128 stands for zero in the data rows.
A hidden rule labels the rows of this table. It goes by one to three of the table's principal directions, not those with the most spread.
array([139., 120., 144., 140., 147., 161., 143., 139., 158., 153., 149.,
       141., 105., 182., 119., 134., 125., 132., 155., 104.,  92., 154.,
       122., 124., 151., 107., 143., 121., 108., 108., 129., 139.]) 2
array([129., 135., 171., 160., 146., 177., 141., 136., 137., 132., 125.,
       130., 115., 140., 134., 136., 105., 128., 128., 128., 124., 157.,
       137., 141., 126., 122., 144., 139., 137.,  84., 156., 105.]) 4
array([114., 118.,  85.,  98., 203., 111., 147., 118., 140., 157., 130.,
       183., 103., 201.,  88., 127., 198., 146., 181., 121., 114., 128.,
       117., 138., 126., 112., 147., 125.,  82., 185., 116., 147.]) 4
array([ 88., 110.,  96.,  98.,  98., 105.,  96., 116., 113.,  94., 134.,
       150., 125., 100., 139.,  96., 156., 126., 109., 131., 161.,  89.,
       105., 118., 133., 163., 117.,  91., 118., 148.,  95., 116.]) 4
array([182., 123., 147., 191.,  24., 183., 123., 137., 131., 124., 137.,
        63., 139.,  51., 125., 113., 109.,  99., 107., 174., 133., 133.,
       139., 136., 144., 141.,  78., 132., 155.,  57., 152., 134.]) 3
array([125., 156., 179., 136., 199., 129., 160., 149., 134., 145., 109.,
       136., 168., 162., 138., 141.,  50., 144.,  85., 131., 137., 147.,
       147., 137.,  98., 114., 138., 167., 133., 117., 157., 122.]) 2
array([ 88.,  97., 120., 109.,  89., 110., 132., 119., 109., 118., 198.,
       135., 142., 116., 154., 143., 152., 152., 148.,  90.,  98., 144.,
       140., 117., 154., 150., 128.,  97.,  72., 149., 115., 151.]) 4
array([141., 164., 152., 158., 120., 117., 140., 131., 104., 127.,  81.,
        76., 154.,  75., 149., 137.,  85., 125.,  81., 149., 170., 125.,
       144., 130.,  84., 123., 120., 170., 174., 132., 166., 126.]) 1
array([131., 109., 131.,  99., 190., 148., 155., 154., 185., 161., 139.,
       183., 116., 212.,  75., 107., 177., 153., 161., 146.,  82., 152.,
       128., 129., 163.,  90., 161., 117.,  69., 120.,  91., 130.]) 1
array([123.,  93., 109., 113., 189., 200., 170., 138., 194., 178., 173.,
       211.,  76., 243.,  68., 106., 211., 149., 197., 127.,  60., 161.,
       128., 151., 185., 100., 161., 114.,  45., 114., 101., 152.]) 1
array([175.,  99., 141., 127.,  10.,  81.,  81., 166., 152.,  87., 222.,
       102., 104.,  98., 162., 190., 170., 106., 159.,  67.,  90., 118.,
        92., 120.,  99., 143., 167., 111.,  79., 104., 122.,  96.]) 4
array([111., 110., 154., 126.,  79., 144., 118., 116.,  96., 100., 133.,
       126., 179.,  86., 124.,  99., 110., 135.,  91., 164., 155., 124.,
       144., 111., 148., 153.,  93.,  87., 134.,  98., 106.,  95.]) 4
array([195., 171., 174., 166.,  48.,  75.,  92., 147.,  91.,  95.,  99.,
        29., 162.,  33., 174., 186.,  41.,  91.,  76., 119., 154., 117.,
       141., 125.,  55., 126., 124., 176., 202.,  96., 181.,  93.]) 4
array([131., 132.,  92.,  93.,  74., 106.,  79.,  96.,  96.,  90., 156.,
       155.,  73., 114., 167., 176., 146.,  99., 172.,  66., 130., 115.,
       120., 146., 107., 158., 153., 111., 136., 150., 119.,  76.]) 1
array([133.,  51., 136., 151.,  27., 234., 102., 132., 192., 112., 251.,
       160.,  69., 163., 135., 110., 163., 105., 185.,  85.,  60., 144.,
        81., 113., 231., 164., 117.,  39.,  82.,  38.,  78., 124.]) 3
array([ 98.,  81., 126., 127., 118., 101., 118., 121., 109., 112., 175.,
       143., 143., 135., 111., 120., 194., 149., 165., 123., 141., 126.,
        91., 101., 127., 155., 110.,  61.,  71., 157., 116., 119.]) 2
array([132., 163.,  71.,  71., 135.,  79., 110.,  84.,  68., 110.,  75.,
       160., 130.,  98., 117., 137., 150., 118., 139., 157., 183., 105.,
       153., 160.,  83., 145., 117., 138., 153., 196., 115.,  74.]) 4
array([131., 120., 143., 162., 136., 175., 175., 130., 141., 162., 158.,
       126., 124., 167., 119., 146., 145., 141., 137., 105.,  95., 147.,
       147., 141., 132., 110., 146., 158., 103., 122., 159., 171.]) 4
array([164., 135., 187., 113., 229., 197., 136., 178., 218., 155.,  73.,
       185., 140., 228.,  60.,  62.,  60., 126.,  95., 202., 104., 149.,
       125., 123., 183.,  76., 136., 119., 146.,  26.,  77.,  78.]) 4
array([115., 161., 154., 153., 178., 155., 170., 115., 104., 163.,  74.,
       103., 155., 136., 133., 123.,  61., 143.,  89., 133., 133., 150.,
       172., 125., 130.,  98., 121., 169., 170., 129., 163., 164.]) 3
array([ 69., 131., 124., 109., 155.,  93., 127., 136., 126., 115., 136.,
       144., 114., 110., 166., 124., 145., 152., 126., 114., 147., 133.,
       116., 126., 113., 146., 151., 122.,  94., 165., 130., 129.]) 4
array([173., 159., 167., 172., 145., 176., 149., 134., 137., 157.,  80.,
        91., 146., 133., 116., 119.,  49., 115.,  99., 161., 134., 150.,
       146., 129., 135., 101., 101., 157., 186.,  82., 154., 131.]) 3
array([169., 169., 151., 125., 142.,  60., 108., 147., 106., 129.,  59.,
        85., 161., 106., 122., 135.,  73., 122.,  96., 150., 164., 124.,
       127., 106.,  77.,  97., 119., 141., 168., 140., 141.,  97.]) 3
array([117., 117., 145., 130., 214., 158., 178., 143., 165., 163., 123.,
       153., 160., 189.,  83., 108., 134., 156., 127., 161.,  97., 146.,
       145., 134., 155., 101., 133., 150., 106., 117., 123., 163.]) 4
array([ 61., 122., 154., 128., 231.,  90., 193., 146., 145., 136.,  97.,
       110., 216., 121., 120.,  97., 150., 189.,  75., 180., 158., 117.,
       125., 101., 118., 121., 133., 161., 118., 184., 122., 184.]) 4
array([128., 158., 117., 126., 187., 119., 191., 137., 144., 167., 129.,
       138., 118., 159., 136., 172., 157., 153., 140., 109., 113., 146.,
       158., 170.,  82., 103., 178., 212.,  95., 183., 167., 168.]) 2
array([159., 106., 141., 158.,  84., 150., 128., 132., 136., 138., 159.,
       111., 134., 152., 114., 131., 126., 117., 129., 108., 116., 120.,
       107., 108., 137., 124., 111., 108., 122., 109., 131., 144.]) 3
array([140.,  66., 114., 141.,  68., 247., 138., 123., 175., 153., 227.,
       183.,  88., 185.,  88.,  92., 166., 120., 187., 128.,  52., 163.,
       132., 144., 236., 144.,  95.,  64.,  58.,  51.,  92., 149.]) 2
array([147., 120., 103., 110.,  95., 132., 117., 104., 109., 134., 165.,
       161.,  98., 168., 125., 157., 147., 118., 173.,  80., 115., 132.,
       126., 134., 125., 133., 131., 102., 102., 151., 121., 111.]) 3
array([103., 154.,  81., 136., 209., 153., 184.,  96., 109., 177.,  51.,
       130., 141., 126.,  86.,  82., 150., 147., 118., 195., 157., 127.,
       167., 154., 136., 112.,  94., 174., 152., 179., 148., 192.]) 1
array([204., 152., 133., 130.,  65., 160., 100., 128., 121., 121., 129.,
       128., 119., 100., 122., 147.,  72.,  87., 137., 155., 120., 148.,
       162., 169., 128., 137., 100., 136., 153.,  64., 135.,  67.]) 2
array([116., 126., 158., 152.,  14.,  90.,  88., 110.,  63.,  78., 140.,
        49., 175.,  32., 196., 145.,  61., 115.,  68.,  89., 171., 101.,
       118.,  77., 111., 164.,  93.,  96., 180., 127., 137., 121.]) 2
array([116., 118., 138., 129., 104., 125., 122., 135., 158., 108., 190.,
       140.,  91., 152., 191., 171., 132., 123., 140.,  46., 128., 115.,
        77., 120., 105., 155., 169., 125., 109., 150., 124., 120.]) 4
array([103.,  88., 154., 156.,  44., 166., 134., 125., 131., 104., 206.,
       108., 150., 104., 168., 133., 124., 131., 101.,  89., 117., 117.,
       115., 107., 156., 164., 119., 105., 113., 101., 121., 153.]) 3
array([139., 131., 143., 151.,  92., 113., 110., 123., 105., 105., 125.,
        91., 146.,  86., 150., 139., 100., 114., 110., 127., 159., 114.,
       112., 115., 104., 148., 105., 122., 160., 124., 145., 115.]) 4
array([113.,  71., 113., 151.,  30., 160., 113., 108., 118., 119., 203.,
       122., 123., 112., 131.,  96., 168., 128., 155., 114., 135., 124.,
        87.,  91., 179., 173.,  69.,  35.,  85., 128., 103., 147.]) 2
array([188., 117., 151., 163.,  35., 135., 115., 141., 126., 127., 166.,
        83., 131., 109., 127., 155., 126., 109., 135., 110., 110., 133.,
       123., 116., 119., 123., 118., 117., 122.,  93., 144., 122.]) 3
array([124., 116., 134., 115., 107., 155., 120., 138., 160., 113., 190.,
       168.,  85., 152., 158., 158., 141., 121., 158.,  84.,  96., 142.,
       120., 152., 135., 146., 167., 125.,  92., 103., 119., 100.]) 4
array([159., 104., 124., 157.,  47., 101., 113., 151., 145., 121., 183.,
        79., 117.,  94., 143., 150., 168., 118., 149., 103., 111., 120.,
        92., 110., 117., 137., 124., 116.,  98., 129., 137., 153.]) 2
array([ 96., 101., 117., 119., 105., 125., 125., 121., 135., 109., 198.,
       142., 112., 134., 166., 158., 154., 132., 153.,  69.,  98., 124.,
       113., 128., 141., 155., 151., 119.,  98., 141., 120., 146.]) 2
array([141., 106., 147., 134.,  70., 155., 110., 125., 116., 124., 152.,
       125., 138., 121., 112., 109., 117., 125., 135., 138., 112., 147.,
       138., 109., 170., 130.,  99.,  73., 115.,  83., 109., 108.]) 3
array([ 76., 108., 142., 123., 179., 118., 153., 136., 137., 133., 119.,
       126., 164., 126., 113.,  91., 155., 169., 122., 163., 128., 141.,
       128., 100., 159., 122., 123., 107., 105., 143., 110., 154.]) 3
array([145., 141., 139., 202.,  93., 200., 166., 123., 105., 152., 108.,
        83., 142.,  73., 111., 112., 113., 119.,  87., 179., 139., 136.,
       179., 170., 119., 129.,  91., 182., 151.,  80., 199., 171.]) 1
array([124., 131., 148., 147., 102.,  58., 122., 165., 133., 112., 176.,
        95., 109.,  96., 183., 185., 157., 139., 140.,  74., 137., 131.,
        93., 127.,  52., 140., 172., 148.,  77., 164., 173., 128.]) 4
array([ 85., 154., 141., 103., 249., 106., 148., 140., 131., 146.,  15.,
       134., 194., 136.,  87.,  45.,  73., 157.,  47., 218., 166., 114.,
       148., 103., 146.,  94., 104., 142., 171., 132., 104., 146.]) 3
array([185., 130., 129., 155.,  15., 106., 108., 137., 111., 110., 125.,
        49., 151.,  36., 129., 138., 137., 106., 110., 155., 136., 113.,
       136., 118., 114., 129., 102., 135., 154., 108., 135., 128.]) 3
array([ 58., 101., 102.,  88., 239., 117., 172., 110., 108., 166., 123.,
       200., 157., 203.,  63.,  85., 190., 185., 157., 157., 116., 149.,
       153., 125., 157., 112., 120.,  98.,  51., 184., 111., 164.]) 3
array([114., 148., 112., 123., 209., 143., 150., 120., 140., 151.,  70.,
       136., 119., 140., 104., 107., 134., 137., 137., 167., 124., 140.,
       149., 144., 145., 105., 134., 160., 156., 136., 130., 147.]) 2
array([123., 114., 101.,  93., 219., 140., 135., 126., 166., 145., 111.,
       194., 118., 204.,  69.,  93., 166., 135., 164., 165., 118., 123.,
       109., 136., 157., 118., 126., 110., 110., 139.,  87., 120.]) 1
array([133., 119.,  96., 113.,  53., 152., 114., 104.,  99., 126., 147.,
       134., 117.,  94., 121., 114., 141., 117., 141., 136., 113., 135.,
       162., 140., 166., 140., 101., 102., 117., 113., 112., 128.]) 4
array([121., 141.,  83.,  79.,  92.,  85.,  91., 101.,  92.,  95.,  87.,
       124., 133.,  63., 131., 110., 144., 117., 123., 159., 160., 102.,
       140., 124., 134., 144., 111., 110., 163., 157.,  88.,  96.]) 4
array([130., 139., 101.,  98., 162., 110., 149., 125., 122., 148., 115.,
       154., 134., 146., 100., 132., 159., 141., 137., 146., 117., 131.,
       160., 153., 116., 110., 141., 157., 103., 159., 126., 139.]) 1
array([122., 122., 167., 169.,  96., 210., 132., 144., 173., 113., 125.,
        98., 148.,  85., 154.,  76.,  57., 112.,  62., 170., 139., 121.,
       118., 120., 183., 153.,  92., 128., 180.,  46., 112., 140.]) 4
array([ 91.,  87., 117., 108., 104., 145., 137., 128., 127., 132., 163.,
       150., 141., 123.,  96.,  88., 186., 156., 144., 155.,  94., 147.,
       152., 117., 189., 128., 117.,  81.,  67., 114.,  94., 148.]) 1
array([162., 134., 134., 141., 101.,  89., 106., 145., 120., 126., 144.,
       102., 119., 125., 140., 165., 114., 113., 135.,  93., 118., 124.,
       115., 124.,  91., 120., 137., 138., 123., 126., 155., 126.]) 2
array([148., 110., 158., 204.,   5., 167., 139., 122., 111., 115., 219.,
        68., 126.,  84., 192., 188., 113., 110., 120.,  54., 126., 126.,
       115., 132.,  99., 169., 119., 142., 123., 109., 186., 158.]) 4
array([ 81., 116.,  90.,  96., 204.,  78., 120., 120., 122., 138., 140.,
       173.,  91., 188., 125., 140., 175., 146., 177.,  78., 111., 125.,
       104., 122., 120., 122., 158., 112.,  84., 189., 128., 151.]) 4
array([141.,  82., 157., 139.,  35., 141.,  97., 139., 148.,  99., 244.,
       130.,  95., 155., 173., 182., 138., 113., 166.,  27.,  78., 133.,
        85., 105., 141., 151., 159.,  79.,  86.,  94., 116., 109.]) 4
array([128., 183., 166., 125., 247.,  82., 164., 170., 145., 152.,  26.,
        96., 195., 110., 110., 106.,  58., 154.,  58., 210., 150., 141.,
       165., 134.,  95.,  82., 133., 205., 165., 128., 150., 141.]) 2
array([144., 122., 159., 137.,  84., 220., 128., 133., 155., 126., 151.,
       149., 103., 132., 127., 119., 102., 114., 127., 136.,  87., 161.,
       163., 152., 182., 125., 139., 122., 132.,  35., 116.,  97.]) 3
array([ 92., 118., 131., 132., 132., 107.,  99., 116.,  89., 103.,  96.,
       118., 151.,  88., 120.,  88., 123., 131., 106., 162., 171., 112.,
       116., 103., 130., 147.,  91.,  86., 147., 126., 126., 112.]) 4
array([167., 107., 142., 157.,  10., 164.,  92., 117., 120.,  97., 181.,
        99., 114.,  88., 155., 149., 111.,  92., 142., 100., 121., 125.,
       111., 120., 147., 160., 103.,  90., 149.,  77., 123.,  98.]) 4
array([ 58., 159., 120., 115., 194.,  40., 159., 103.,  38., 130.,  60.,
       100., 225.,  77., 141., 114.,  88., 170.,  49., 155., 204., 103.,
       165., 113.,  69., 137.,  93., 160., 147., 224., 163., 171.]) 2
array([140., 139., 149., 122., 106.,  51., 101., 135.,  87., 114., 117.,
       102., 143., 121., 141., 159., 121., 132., 117.,  92., 158., 117.,
       110.,  94.,  67., 115., 143., 110., 124., 164., 143.,  98.]) 3
array([144., 147., 137., 166., 125., 196., 155., 123., 136., 148.,  89.,
       109., 126., 112., 116., 102., 103., 117.,  96., 169., 140., 131.,
       153., 148., 140., 119., 110., 163., 170.,  92., 150., 145.]) 3
array([207., 123., 129., 120.,  68., 126.,  89., 163., 177., 121., 172.,
       132.,  77., 145., 123., 166., 142.,  93., 178., 105.,  76., 140.,
       109., 143., 128., 114., 157., 123., 106.,  78., 114.,  84.]) 1
array([133.,  93., 121., 136., 111., 188., 129., 115., 131., 142., 135.,
       146., 145., 144.,  70.,  69., 137., 126., 135., 179., 111., 135.,
       139., 120., 199., 130.,  72.,  77., 119.,  80.,  98., 139.]) 3
array([150., 136., 143., 127., 138., 218., 120., 146., 182., 136.,  92.,
       163.,  73., 147.,  93.,  84., 130., 110., 132., 178.,  99., 152.,
       150., 155., 182.,  99., 152., 128., 147.,  33., 105.,  86.]) 4
array([146., 133.,  94., 123.,  85., 114., 128., 132., 131., 128., 126.,
       111., 126.,  77., 123., 116., 161., 122., 126., 164., 138., 117.,
       136., 146., 122., 137., 111., 143., 116., 142., 124., 141.]) 4
array([166., 130., 151., 136., 116., 143., 128., 155., 157., 135., 154.,
       131., 105., 140., 123., 153., 132., 123., 158., 127.,  94., 161.,
       135., 148., 125., 114., 151., 136., 101.,  89., 139., 102.]) 1
array([146., 119., 132., 124., 143., 209., 144., 137., 196., 148., 174.,
       187.,  74., 214., 131., 135., 117., 114., 154.,  91.,  80., 143.,
       116., 153., 167., 124., 159., 135., 109.,  86., 106., 123.]) 3
array([146., 136.,  89., 122.,  91., 138., 106., 102., 104., 116.,  76.,
       117., 122.,  78.,  98.,  90., 154., 105., 122., 185., 162., 101.,
       138., 136., 138., 135.,  93., 119., 172., 126., 111., 112.]) 2
array([134., 138., 176., 147., 121., 161., 107., 135., 138., 103.,  72.,
       107., 186.,  95., 133.,  57.,  23., 112.,  40., 198., 204., 101.,
        94.,  90., 149., 154.,  60.,  89., 206.,  76.,  96.,  85.]) 1
Here are more rows. What is the label of each one?
array([ 96., 143.,  98., 136., 170., 108., 139., 109., 111., 122.,  81.,
       104., 135.,  82., 137., 116., 145., 132., 118., 157., 164., 106.,
       125., 135., 112., 142., 115., 160., 168., 172., 145., 159.]): 4
array([ 93., 115., 141., 104., 181.,  22.,  89., 160., 150.,  96., 170.,
       154., 113., 184., 180., 164., 130., 138., 135.,  40., 163.,  92.,
        21.,  84.,  56., 152., 170.,  93.,  84., 199., 121., 102.]): 1
array([ 75., 151.,  90.,  94., 218., 112., 129., 113., 112., 126.,  54.,
       153., 116., 106., 111.,  97., 148., 139., 125., 175., 134., 126.,
       166., 155., 138., 118., 143., 161., 154., 146., 127., 137.]): 4
array([120., 189., 110., 138., 195.,  59., 150., 124.,  92., 133.,  31.,
        71., 154.,  49., 143., 141., 120., 138.,  98., 178., 185., 117.,
       154., 152.,  53., 118., 129., 215., 185., 194., 183., 151.]): 4
array([167., 145., 109., 149.,  45., 106., 112., 115., 102., 103., 121.,
        53., 143.,  26., 158., 159., 119.,  99., 119., 140., 138., 111.,
       144., 141., 109., 148., 104., 166., 185., 128., 148., 138.]): 4
array([ 86., 110.,  95.,  95., 189., 123., 147., 125., 145., 148.,  83.,
       146., 133., 131.,  71.,  57., 208., 165., 155., 201., 120., 140.,
       135., 107., 191., 103., 119.,  94., 105., 156.,  77., 155.]): 4
array([104., 156.,  86.,  88., 166., 146., 128.,  93.,  93., 130.,  44.,
       158., 125.,  97.,  92.,  80., 135., 129., 118., 201., 148., 129.,
       189., 160., 156., 119., 113., 141., 168., 129., 110., 110.]): 2
array([ 86., 159., 113., 119., 136.,  89., 111.,  84.,  58., 101.,  42.,
        84., 176.,  54., 155., 106.,  70., 123.,  59., 146., 192.,  86.,
       146., 102., 117., 142.,  94., 140., 228., 166., 127., 139.]): 1
array([ 48., 135., 124., 112., 233.,  90., 133., 118., 104., 126.,  94.,
       162., 125., 156., 142., 115., 129., 156., 118., 111., 162., 121.,
       114., 119., 102., 133., 148., 125., 121., 181., 144., 136.]): 1
array([106., 138., 142., 126., 214.,  89., 143., 138., 125., 141.,  93.,
       133., 143., 170., 117., 132., 125., 147., 113., 118., 139., 120.,
       117., 113.,  93., 103., 153., 148., 129., 161., 146., 141.]): 4
array([ 48., 127.,  69.,  85., 237.,  68., 152., 125., 130., 152.,  48.,
       135., 139., 116.,  83.,  52., 215., 178., 128., 198., 144., 115.,
       133., 104., 157.,  99., 128., 127., 110., 210.,  96., 195.]): 4
array([105., 111., 157., 174.,  16., 135., 108., 109., 100.,  65., 186.,
        51., 154.,  20., 223., 168.,  90., 109.,  97.,  79., 147., 107.,
       108., 108., 125., 194., 110., 126., 182., 111., 145., 135.]): 4
array([ 98., 104., 112., 133.,  47., 147., 104., 102., 102.,  97., 152.,
       114., 149.,  78., 156.,  94., 105., 113.,  81., 122., 157.,  88.,
       114., 106., 160., 175.,  78.,  88., 151., 119., 104., 144.]): 3
array([129., 147., 146., 120., 255., 178., 207., 159., 190., 196.,  89.,
       176., 128., 218.,  66., 106., 144., 167., 139., 182.,  82., 179.,
       175., 164., 150.,  64., 169., 188.,  90., 115., 133., 157.]): 1
array([129., 147., 167., 143., 129., 110., 130., 146., 106., 125., 166.,
       139., 106., 146., 166., 201., 106., 130., 131.,  59., 113., 152.,
       149., 161.,  55., 124., 186., 168.,  92., 120., 195., 101.]): 2
array([100.,  68., 139., 119., 108.,  95., 125., 141., 124., 135., 223.,
       146., 158., 183., 120., 135., 147., 157., 149.,  69.,  79., 136.,
       106.,  85., 155., 131., 120.,  62.,  36., 138., 111., 165.]): 3
array([109., 164., 138., 130., 244., 150., 169., 123., 136., 164.,  19.,
       119., 180., 150.,  92.,  69.,  56., 143.,  61., 198., 147., 123.,
       161., 119., 156.,  88., 103., 172., 201., 124., 124., 169.]): 4
array([121., 117., 117., 156., 110., 168., 161., 100.,  88., 156., 151.,
       136., 127., 139., 107., 131., 160., 140., 149., 123., 125., 146.,
       159., 148., 127., 131., 107., 126.,  95., 141., 166., 157.]): 3
array([113.,  97., 117., 118.,  94., 136., 109., 125., 131., 114., 151.,
       127., 127., 105., 116., 104., 160., 130., 150., 145., 103., 135.,
       128., 113., 180., 137., 112.,  84., 113., 104.,  96., 131.]): 3
array([ 91., 142., 136., 104., 155., 196., 109., 100., 117., 104.,  75.,
       172., 116., 116., 126.,  80.,  78., 116., 101., 169., 139., 135.,
       166., 146., 183., 139., 122., 113., 188.,  66.,  99.,  76.]): 2
array([138., 109., 120., 118.,  84., 123., 117., 127., 132., 118., 141.,
       125., 135., 106., 113., 105., 167., 131., 147., 157., 142., 129.,
       110., 109., 148., 140., 104.,  82., 108., 135.,  93., 108.]): 1
array([149., 148.,  65., 103.,  95., 112., 101.,  97., 102., 115., 109.,
       131.,  91.,  89., 132., 145., 156.,  99., 158., 130., 135., 110.,
       144., 161., 117., 141., 125., 148., 158., 154., 125., 115.]): 2
array([191., 131., 113., 128.,   0.,  81.,  66., 125., 102.,  78., 137.,
        59., 128.,  24., 154., 162., 135.,  84., 129., 125., 140.,  98.,
       119., 119., 106., 148., 113., 118., 172., 114., 117.,  88.]): 2
array([167., 148., 148., 180., 133., 177., 148., 134., 142., 152., 139.,
       118., 117., 151., 142., 149.,  65., 105., 115., 114., 134., 135.,
       123., 157., 102., 136., 109., 167., 146., 100., 180., 141.]): 2
array([100., 137., 140., 107., 227., 135., 152., 153., 157., 154.,  90.,
       158., 128., 153.,  91.,  97., 134., 159., 137., 180.,  92., 171.,
       167., 145., 161.,  89., 152., 145., 103., 103., 123., 134.]): 2
array([ 49.,  71., 137., 104., 107.,  55., 113., 124., 119.,  77., 194.,
       117., 180., 106., 174., 126., 171., 165., 124.,  84., 151.,  97.,
        60.,  54., 138., 176., 125.,  53.,  91., 194.,  76., 140.]): 2
array([153., 131.,  66., 117.,  16.,  67.,  74.,  84.,  57.,  76., 153.,
        94., 122.,  24., 164., 173., 160.,  90., 160., 112., 170.,  92.,
       119., 147.,  82., 191.,  89., 116., 152., 178., 138.,  98.]): 1
array([101., 139., 107.,  95., 205.,  97., 114., 125., 124., 135.,  79.,
       156., 106., 152., 106., 108., 143., 138., 149., 142., 125., 134.,
       130., 124., 135., 106., 143., 118., 130., 148., 116., 120.]): 1
array([137.,  94., 168., 176.,  16., 146., 136., 123.,  97., 123., 242.,
        99., 146., 127., 176., 185., 107., 128., 129.,  38., 109., 140.,
       120., 112., 111., 160., 116., 101.,  81., 118., 166., 147.]): 3
array([110.,  88.,  99.,  99., 175., 165., 138., 136., 178., 167., 174.,
       200.,  77., 238.,  82., 105., 182., 141., 186.,  97.,  46., 148.,
       124., 127., 199.,  97., 156.,  94.,  57., 113.,  90., 166.]): 4
array([188., 162.,  97., 100., 125.,  74., 126., 136., 142., 145., 125.,
       122.,  76., 149., 134., 200., 172., 116., 190.,  83.,  97., 139.,
       132., 149.,  79.,  90., 190., 176., 118., 180., 135., 115.]): 1
array([ 77., 137., 156., 131., 205., 116., 144., 137., 122., 128., 103.,
       143., 166., 135., 139.,  95.,  81., 154.,  84., 155., 176., 130.,
       116., 118., 111., 144., 109., 122., 123., 142., 139., 127.]): 1
array([107., 132.,  67.,  72., 216.,  76., 132., 101., 100., 156.,  73.,
       188., 129., 192.,  63.,  91., 187., 150., 154., 156., 162., 107.,
       119., 120., 114., 108., 116., 101., 100., 218.,  99., 130.]): 3
array([127., 151., 105., 152.,  79., 108., 151., 100.,  66., 133., 117.,
        78., 131.,  50., 150., 161., 165., 135., 137., 128., 154., 137.,
       169., 151.,  82., 136., 122., 168., 133., 180., 181., 152.]): 1
array([113., 152., 153.,  90., 245.,  63., 142., 181., 186., 145., 101.,
       162., 114., 200., 132., 137., 133., 160., 126., 113., 130., 137.,
        93., 115.,  84.,  87., 200., 152.,  87., 169., 118., 112.]): 4
array([ 51., 164.,  88.,  96., 197.,  43., 120.,  96.,  66., 104.,  28.,
       100., 160.,  54., 153., 105., 123., 146.,  79., 156., 194.,  89.,
       143., 114.,  97., 135., 123., 158., 194., 211., 133., 152.]): 4
